In the rows, 128 means zero.
Which row each row swaps with, under one turn or mirror
bugi: [156 136 127 131 115 118  90 164 154 116 102 152 106 140 111 134 101 107
 105 134 123 139]
rizab: [170 130 134 122 113 139 100 155 119  96 123 112 101 135  97 152 153 123
  69 128 122 162]
Som: [177 151 139 135 137 119 104 149 115  90 117 150  97 134 115 131 149 111
  93 139 108 115]
Tapi: [154 139 126 128 119 125  99 162 155 115 108 145 111 137 108 138 114 105
 110 150 113 134]
delo: [157 161 115 111 131 119 116 142 121 133 103 157 107 130 106 106 120  96
 119 130 115 157]
Razur: [180 139 144 127 113 138  93 152 110 101 128 125 110 129 103 153 147 126
  67 124 114 168]
Rig: [174 129 146 122 115 141  93 151 106 104 131 119 102 126  96 143 145 112
  67 125 115 163]
sufon: [179 135 122 116 100 125  99 159 114 104 112 136  98 153 125 139 138 146
 110 118 105 119]
luros: [158 135 142 104 124 126 111 141 133 142 104 120 101 131 132  91 140 128
  95 115 110 170]
filug: [157 125 134 120 123  82 114 139  96 115 101 139 100 140 102 136 139 136
  82 123  93 152]
rirod: [177 139  90  96 127  95 126 140 114 119 106 136 112 118 114 138 129 116
 103 109 103 150]
guzol: [185 147 112  93  93 124  98 166  97 118 100 123  97 137 109 111 132 119
  84 116 127 142]
Remut: [159 142 131 115 127 113 107 129 138 135 114 156 132 117 118 129 143  93
  82 112 137 120]
Medim: [172 124 139 127 108 134  88 149 120 112 128 119 112 125 103 157 141 117
  60 126 120 158]
tobe: [152 138 150 104 117 130 112 137 126 137 105 118  94 131 122  97 132 125
  91 112 108 176]
gonaf: [179 130 104  93 129  91 130 148 109 122 114 131 113 115 111 136 129 110
 104 110 110 157]
Minep: [166 158 105 118 138 115 111 153 133 126 117 147  97 141 108 107 124 103
 121 134 115 164]
vonat: [150 136 119 135 121 124  90 156 158 112 107 145 116 134 116 133 111 111
 106 143 111 140]
Fum: [173 146 114  89 100 117 104 163  97 116  99 124 103 144 108 108 124 113
  76 118 136 139]
vada: [171 137 136 111 128 109 108 128 135 128 127 152 132 118 128 129 142  94
  86 115 134 121]
radi: [157 144 131 111 134 113 112 131 134 122 123 151 129 119 120 121 152  95
  94 117 132 116]
Tetut: [161 141 132 109 130 109 111 131 138 125 125 157 114 121 123 127 144  90
  89 108 137 124]
zin: [162 145 138 101 123 124 120 136 130 136  99 120 104 127 127  99 127 132
  86 109 112 179]
radub: [176 131 135 130 112 133  86 156 109 108 127 114 104 120 101 151 145 119
  62 117 110 157]
midon: [163 150 133 115 125 113 107 138 139 133 120 158 123 119 121 133 151  89
  86 104 129 121]
Latu: [174 123 141 119 113 137  98 150 119 106 123 122  97 116 102 156 151 116
  62 122 123 163]
muz: [158 137 124 132 120 123  94 167 159 123 110 146 108 143 118 139 109 110
 106 137 117 143]
Koz: [179 130 139 132 114 137  95 154 116 106 139 121 109 129  93 148 152 109
  72 129 112 164]
Zas: [156 139 149 110 120 121 113 137 131 144 106 118 107 133 127  97 134 136
  96 109 119 176]
gimu: [182 135 134 122 118 139  92 155 113 102 129 119 105 131 101 150 141 117
  62 126 113 168]
puz: [178 156 141 130 140 122 109 143 119 101 135 147 106 128 109 122 156 120
  93 132 111 111]
Komiz: [180 130  94 109 130  91 128 138 112 122 110 138 112 116 114 134 129 115
 103 105 106 155]
birap: [155 138 138 106 116 121 106 130 122 148  94 121 107 132 127 102 134 129
  88 110 105 175]
Dakog: [175 138 120 117  99 122  99 158 111 107 115 141  96 137 125 148 149 138
 105 110 103 116]
bevo: [160 141 131 112 132 110 111 124 137 132 112 155 129 113 118 124 149  95
  82 115 132 123]
Pego: [157 146 148 102 116 121 116 132 126 141 103 122 105 131 127 102 134 137
  88 112 109 173]
Pep: [151 146 120 135 115 120  83 160 157 116 104 141 104 138 111 140 117 107
 105 141 122 142]
maliz: [171 146 115 115 105 122  99 158 109 105 106 140 104 142 128 146 141 146
 111 116 107 119]
tene: [152 138 141 105 117 124 109 135 141 138  98 121 108 123 140 103 135 130
  88 108 112 175]
pemes: [155 133 145 103 119 124 109 134 133 149  95 117 105 131 132 109 132 125
  85 110 114 174]
nekev: [155 130 144 106 118  79 109 141  97 107 107 136  91 144 108 139 133 127
  78 121 102 153]
Vin: [178 124  93  98 133  96 126 139 110 116 113 136 108 121 116 132 125 112
 101 108 103 155]
tefud: [177 157 140 136 126 119  99 146 113  93 130 150 107 134 121 120 145 125
  92 145 110 116]
suver: [171 167 110 111 138 104 123 153 126 135 117 154  96 131 106 113 124 100
  99 126 112 164]
Zasu: [172 141 143 113 125 102 107 130 133 129 116 161 128 116 116 130 137  92
  85 112 134 119]
funa: [189 128 142 123 118 140  89 153 122 105 126 119 110 129  92 149 146 112
  68 125 118 163]
gadi: [152 140 122 132 120 118  85 162 160 116  99 143 108 136 113 141 113 105
 103 136 120 136]
tagar: [160 161 106 109 125 110 121 147 123 133 116 156  97 126 105 102 120 104
 112 128 121 156]
pugi: [180 135 142 124 118 141 100 154 121 106 137 120 110 128 100 149 142 114
  61 121 117 169]
Zolo: [180 145 122  91 101 127 104 165  96 122  96 123 106 137 112 108 131 122
  73 120 132 138]
piz: [176 142 126 113  99 126 100 162 105 111 115 131 100 145 125 138 142 143
 113 121 105 116]
pogog: [154 138 154 103 121 132 112 136 134 138 106 121 108 135 131 106 132 132
  91 119 111 179]
Dapi: [165 147 131 115 131 110 110 136 135 135 119 156 126 107 114 130 148  95
  83 114 136 119]
Kap: [154 143 121 136 119 119  85 151 158 116 101 147 105 145 119 132 114 105
 107 143 119 144]
dafeg: [154 134 148 106 106 130 114 130 134 139  96 117 100 128 127 112 136 130
  91 121 116 177]
Diz: [148 143 115 130 120 123  93 163 163 115 114 145 103 145 106 135 118 102
 109 139 115 139]
vagaz: [155 137 138  90 118 118 122 132 131 137 104 115 101 129 122 106 145 134
  92 116 118 176]
lon: [179 131 138 128 109 141  95 155 120 107 126 125 115 122 102 161 151 113
  66 123 109 162]
rof: [154 131 141 107 122  85 109 143  97 109 102 139  99 147  96 139 135 133
  79 127  99 145]
veva: [156 128 135 113 119  79 109 137 101 111 103 136  96 147 101 141 133 130
  80 125  97 162]
kapak: [170 157 135 133 133 120  98 144 121  90 129 152  92 124 109 132 139 113
  90 126 110 112]
gimog: [182 144 118 114 103 125  92 162 111 112 109 137 101 141 128 137 142 139
 113 119 104 117]
mize: [173 140 119  93  96 127 110 162  95 120  96 128 103 142 105 108 122 116
  77 128 127 143]
Noz: [175 131  93  98 121 103 128 143 114 122  99 134 114 115 120 127 127 113
 112 114 103 155]

Minep is swapped with puz
Noz is swapped with Dakog
guzol is swapped with filug

